50 stands for zero in the data rows.
Some points, one per row:
43 & 43 & 43 & 43 & 43 & 57 & 43 & 43 & 64 & 71 & 43 & 50 & 57 & 57 & 64 & 43 \\
64 & 64 & 64 & 64 & 64 & 57 & 64 & 57 & 50 & 78 & 64 & 57 & 50 & 57 & 50 & 64 \\
29 & 29 & 29 & 36 & 29 & 43 & 22 & 36 & 43 & 43 & 43 & 43 & 43 & 43 & 43 & 29 \\
43 & 43 & 36 & 29 & 29 & 08 & 43 & 50 & 15 & 64 & 29 & 29 & 22 & 29 & 15 & 43 \\
78 & 85 & 78 & 78 & 78 & 64 & 99 & 99 & 64 & 50 & 71 & 71 & 71 & 71 & 71 & 99 \\
57 & 57 & 57 & 57 & 57 & 64 & 64 & 43 & 64 & 64 & 64 & 71 & 71 & 71 & 71 & 57 \\
64 & 57 & 64 & 71 & 71 & 64 & 57 & 50 & 64 & 57 & 71 & 71 & 71 & 71 & 78 & 57 \\
50 & 50 & 57 & 50 & 64 & 36 & 50 & 43 & 36 & 08 & 43 & 43 & 43 & 22 & 43 & 43 \\
57 & 57 & 57 & 57 & 57 & 64 & 57 & 50 & 64 & 71 & 57 & 64 & 64 & 57 & 64 & 50 \\
43 & 50 & 50 & 57 & 57 & 71 & 43 & 43 & 64 & 71 & 71 & 71 & 64 & 57 & 64 & 43 \\
22 & 22 & 29 & 29 & 29 & 50 & 22 & 36 & 43 & 50 & 29 & 29 & 29 & 43 & 36 & 29 \\
78 & 78 & 78 & 78 & 78 & 71 & 99 & 99 & 64 & 57 & 71 & 71 & 71 & 64 & 71 & 99 \\
43 & 43 & 43 & 43 & 43 & 57 & 43 & 43 & 57 & 50 & 36 & 43 & 50 & 57 & 57 & 50 \\
64 & 64 & 64 & 64 & 64 & 43 & 64 & 50 & 50 & 00 & 64 & 64 & 64 & 29 & 57 & 57 \\
64 & 64 & 64 & 64 & 64 & 64 & 50 & 43 & 64 & 43 & 71 & 64 & 64 & 50 & 64 & 50 \\
22 & 22 & 22 & 22 & 22 & 29 & 36 & 43 & 29 & 29 & 22 & 22 & 29 & 36 & 29 & 43 \\
64 & 64 & 64 & 71 & 64 & 64 & 64 & 50 & 71 & 50 & 71 & 71 & 71 & 64 & 64 & 57 \\
43 & 43 & 50 & 50 & 50 & 71 & 50 & 50 & 71 & 78 & 57 & 64 & 64 & 57 & 64 & 43 \\
43 & 36 & 36 & 36 & 36 & 00 & 43 & 43 & 08 & 29 & 29 & 22 & 22 & 08 & 15 & 43 \\
71 & 71 & 64 & 64 & 64 & 64 & 71 & 64 & 64 & 50 & 57 & 71 & 71 & 64 & 64 & 71 \\
64 & 57 & 57 & 71 & 64 & 64 & 57 & 50 & 71 & 64 & 71 & 71 & 64 & 50 & 64 & 50 \\
43 & 43 & 50 & 57 & 57 & 36 & 43 & 43 & 36 & 36 & 57 & 57 & 50 & 43 & 43 & 43 \\
57 & 57 & 50 & 50 & 50 & 64 & 57 & 50 & 64 & 50 & 50 & 43 & 50 & 64 & 64 & 57 \\
57 & 57 & 50 & 50 & 50 & 64 & 57 & 50 & 64 & 64 & 50 & 50 & 57 & 57 & 57 & 50 \\
36 & 36 & 43 & 29 & 36 & 43 & 43 & 43 & 29 & 64 & 29 & 29 & 22 & 43 & 15 & 36 \\
Here are 10 more points, each followed by its number:
43 & 50 & 50 & 50 & 43 & 15 & 43 & 43 & 22 & 22 & 43 & 43 & 36 & 22 & 29 & 43 \\ 0
36 & 29 & 29 & 22 & 29 & 22 & 43 & 50 & 22 & 57 & 22 & 22 & 22 & 43 & 15 & 43 \\ 1
22 & 29 & 22 & 29 & 22 & 43 & 22 & 43 & 43 & 64 & 29 & 22 & 22 & 43 & 29 & 36 \\ 2
36 & 36 & 36 & 43 & 36 & 50 & 43 & 43 & 50 & 43 & 36 & 36 & 43 & 50 & 57 & 43 \\ 3
29 & 22 & 22 & 29 & 29 & 43 & 22 & 36 & 36 & 50 & 29 & 22 & 29 & 50 & 29 & 36 \\ 4
43 & 43 & 43 & 50 & 50 & 57 & 43 & 50 & 50 & 57 & 50 & 43 & 43 & 50 & 43 & 43 \\ 5
22 & 29 & 29 & 29 & 29 & 36 & 29 & 43 & 36 & 50 & 29 & 36 & 36 & 29 & 36 & 36 \\ 6
85 & 78 & 78 & 71 & 71 & 78 & 78 & 99 & 71 & 50 & 71 & 71 & 71 & 99 & 71 & 92 \\ 7
43 & 43 & 36 & 29 & 29 & 36 & 36 & 43 & 36 & 57 & 29 & 29 & 22 & 43 & 29 & 43 \\ 8
22 & 22 & 22 & 29 & 29 & 36 & 29 & 43 & 36 & 57 & 36 & 36 & 36 & 36 & 36 & 29 \\ 9
Which of these numbered points is nearest to each point below, ignoring the direction in which the first points spread most? Its number follows each.
22 & 22 & 22 & 22 & 29 & 43 & 29 & 43 & 36 & 57 & 22 & 22 & 22 & 43 & 29 & 29 \\ > 2
36 & 36 & 36 & 43 & 43 & 64 & 43 & 50 & 64 & 71 & 57 & 57 & 57 & 50 & 57 & 43 \\ > 9
64 & 64 & 71 & 64 & 64 & 29 & 57 & 43 & 43 & 22 & 64 & 64 & 57 & 22 & 57 & 57 \\ > 0
85 & 78 & 78 & 71 & 71 & 71 & 85 & 99 & 64 & 29 & 71 & 71 & 71 & 99 & 64 & 92 \\ > 7
78 & 78 & 78 & 71 & 78 & 64 & 99 & 99 & 64 & 71 & 71 & 71 & 64 & 57 & 64 & 99 \\ > 1
22 & 22 & 22 & 22 & 29 & 50 & 29 & 29 & 36 & 50 & 29 & 36 & 36 & 57 & 36 & 22 \\ > 4
57 & 57 & 50 & 43 & 43 & 50 & 57 & 50 & 50 & 57 & 43 & 43 & 43 & 57 & 36 & 50 \\ > 8
85 & 78 & 78 & 71 & 71 & 71 & 85 & 99 & 64 & 15 & 64 & 57 & 57 & 92 & 57 & 92 \\ > 7
57 & 64 & 64 & 64 & 64 & 29 & 50 & 50 & 43 & 36 & 64 & 57 & 50 & 22 & 43 & 50 \\ > 0
22 & 29 & 29 & 29 & 29 & 43 & 22 & 29 & 50 & 64 & 29 & 36 & 36 & 57 & 43 & 22 \\ > 4
22 & 22 & 22 & 22 & 22 & 36 & 29 & 36 & 36 & 29 & 22 & 22 & 29 & 43 & 36 & 29 \\ > 3
43 & 36 & 43 & 22 & 36 & 08 & 36 & 43 & 08 & 01 & 22 & 22 & 15 & 08 & 08 & 43 \\ > 0
29 & 29 & 29 & 29 & 22 & 43 & 22 & 29 & 36 & 36 & 29 & 29 & 36 & 43 & 36 & 29 \\ > 3
43 & 43 & 43 & 50 & 50 & 57 & 43 & 50 & 64 & 71 & 50 & 57 & 64 & 57 & 64 & 43 \\ > 9
57 & 57 & 57 & 50 & 50 & 57 & 57 & 43 & 64 & 64 & 50 & 43 & 50 & 57 & 57 & 57 \\ > 8
